[[117 113 113 113 138 116 116 114 123 135]
 [112 103 102 102 150 110 107 103 119 143]
 [118 110 109 108 146 116 111 109 121 140]
 [143 131 124 121 126 141 108 114 101 110]]
->
[[143 131 124 121 126 141 108 114 101 110]
 [117 113 113 113 138 116 116 114 123 135]
 [118 110 109 108 146 116 111 109 121 140]
 [112 103 102 102 150 110 107 103 119 143]]

[[122 141 121 113 134 121 130 123 120 135 126]
 [138 120 109 134 134 133 118 133 104 130 145]
 [134 134 138 122 115 137 146 138 137 115 126]
 [113 132 138 127 133 115 123 114 143 138 114]]
->
[[122 141 121 113 134 121 130 123 120 135 126]
 [134 134 138 122 115 137 146 138 137 115 126]
 [113 132 138 127 133 115 123 114 143 138 114]
 [138 120 109 134 134 133 118 133 104 130 145]]

[[125 129 129 130 130 128 131 129 123 122 125 128]
 [125 123 124 129 125 120 121 125 129 123 121 124]
 [123 122 124 129 122 123 123 124 126 123 125 123]
 [139 127 134 120 134 123 131 127 140 144 129 139]
 [141 139 119 134 122 129 115 142 143 145 136 133]
 [125 143 109 145 112 144 111 145 127 131 142 123]
 [132 131 131 127 134 127 130 129 131 130 125 131]
 [130 118 152 112 152 118 155 113 122 121 113 137]]
->
[[125 143 109 145 112 144 111 145 127 131 142 123]
 [141 139 119 134 122 129 115 142 143 145 136 133]
 [132 131 131 127 134 127 130 129 131 130 125 131]
 [125 129 129 130 130 128 131 129 123 122 125 128]
 [139 127 134 120 134 123 131 127 140 144 129 139]
 [125 123 124 129 125 120 121 125 129 123 121 124]
 [123 122 124 129 122 123 123 124 126 123 125 123]
 [130 118 152 112 152 118 155 113 122 121 113 137]]

[[148 130 148 143 146 142 149 149 149 143 130]
 [122 147 121 126 124 125 121 121 121 126 147]
 [140 134 140 139 139 138 140 140 140 139 134]
 [134 137 134 137 134 135 134 134 134 137 137]
 [139 138 139 135 139 134 139 139 139 135 138]
 [152 136 152 138 151 137 153 152 152 138 135]
 [139 143 139 131 140 130 140 139 139 131 143]]
->
[[122 147 121 126 124 125 121 121 121 126 147]
 [139 143 139 131 140 130 140 139 139 131 143]
 [139 138 139 135 139 134 139 139 139 135 138]
 [134 137 134 137 134 135 134 134 134 137 137]
 [152 136 152 138 151 137 153 152 152 138 135]
 [140 134 140 139 139 138 140 140 140 139 134]
 [148 130 148 143 146 142 149 149 149 143 130]]

[[119 118 107 128 138 135 142 113 133 101 132 114 125 130 122]
 [154 141 148 143 125 143 114 126 134 112 139 145 120 151 153]
 [121 135 136 138 119 135 104 109 126 118 136 149 123 132 135]
 [137 106 125 155 102 105 148 111 136 117 152 146 118 148 143]]
->
[[154 141 148 143 125 143 114 126 134 112 139 145 120 151 153]
 [121 135 136 138 119 135 104 109 126 118 136 149 123 132 135]
 [119 118 107 128 138 135 142 113 133 101 132 114 125 130 122]
 [137 106 125 155 102 105 148 111 136 117 152 146 118 148 143]]

[[108 118 108]
 [127 127 151]
 [108 123 138]]
->
[[127 127 151]
 [108 123 138]
 [108 118 108]]

[[106 142 138 117 123]
 [103 152 144 117 123]]
->
[[103 152 144 117 123]
 [106 142 138 117 123]]
